Some points, one per row:
[-37 -11  21 -26 -18  50 -29  17]
[  8 -26  53 -29 -83 -51 -25   5]
[  8 -34  -8 -77 -41 -20 -41  -2]
[ -1 -27  -4 -56 -27  -3  -8  -2]
[-16  22  50   3 -30  44  14  44]
[-12  40 -12  30   9 -14  40   2]
[ 32   2 -29  36  37 -35   9 -23]
[-26  10  22  11 -41  25  17  15]
[ -4 -42  21 -48 -34   1 -73 -17]
[ 23 -48 -44 -42  24 -13 -45 -51]
[ 20 -25 -22 -33  43   3 -50 -20]
[  1  16 -70  -4  71  51  -6 -40]
[ -3  27  81  20 -46   1  13  59]
[ -6   4  54  -7   1  51 -55  10]
[ 40   3 -29 -11  -7 -64  -2 -27]
[ -2  -2 -29  -1  36  -6  11 -25]
[-18  23 -70   2  57  52  -9 -28]
Then 12 other points, each followed by its number:
[ -7  21 -17   2   1 -16  26   5] 0
[ -2 -54 -26 -47  -4  -9 -49 -41] 1
[-29 -62 -72 -30  29 -11 -53 -78] 2
[-18  20  64  23 -18  18  36  51] 3
[-23  37  48   6 -52   3  45  45] 4
[-33   1  49   5  -1  64 -24  24] 5
[-28  10  -2  23  33  78 -14   7] 6
[ -1 -20  54 -32 -28  43 -59  26] 7
[-39  -6  58 -12 -18  37  29  48] 8
[ -6   0  41 -27 -23  29 -10  15] 9
[ 8 34 -3 64 41 -4 39 28] 10
[-30 -10   5 -19  34  74 -27  -7] 11
Which of these numbered points is nearest to each point below, ignoring the 3 directions in which the first points spread most? Its number follows each.
[ -2  32 -35  21  31   4  24  13] > 0
[-11 -11   5   9  30  20  40  22] > 8
[  0 -24  28 -14 -50 -43  -8   0] > 1
[ -3  25  40  33   3 -29  53  48] > 3
[ 10 -20 -18 -21  31  29 -78 -26] > 7
[ 15 -14 -56 -13  15 -20 -14 -48] > 1
[ 21 -11 -48   6  13 -84  54 -14] > 8
[-28  26  77  23 -24  43  59  64] > 8
[ 38 -40 -78 -23  37 -19 -45 -57] > 6
[ 21  58 -34  50   1 -71  39  -4] > 0
[ 29 -32 -39 -35  12 -66 -23 -47] > 11
[ -8  18   4 -10 -28 -28  56  18] > 4
[-7 33 -2 49 35  1 31 -2] > 5
[-13 -63   6 -40  36  31 -40  -8] > 3
[-26 -14  54  11  24  63 -18  44] > 10
[ 20  32 -53  37  48   5   7 -13] > 7
[ -4  -7  71   0 -46   4  13  42] > 3
[  8  32  59  24 -32 -16  36  32] > 9
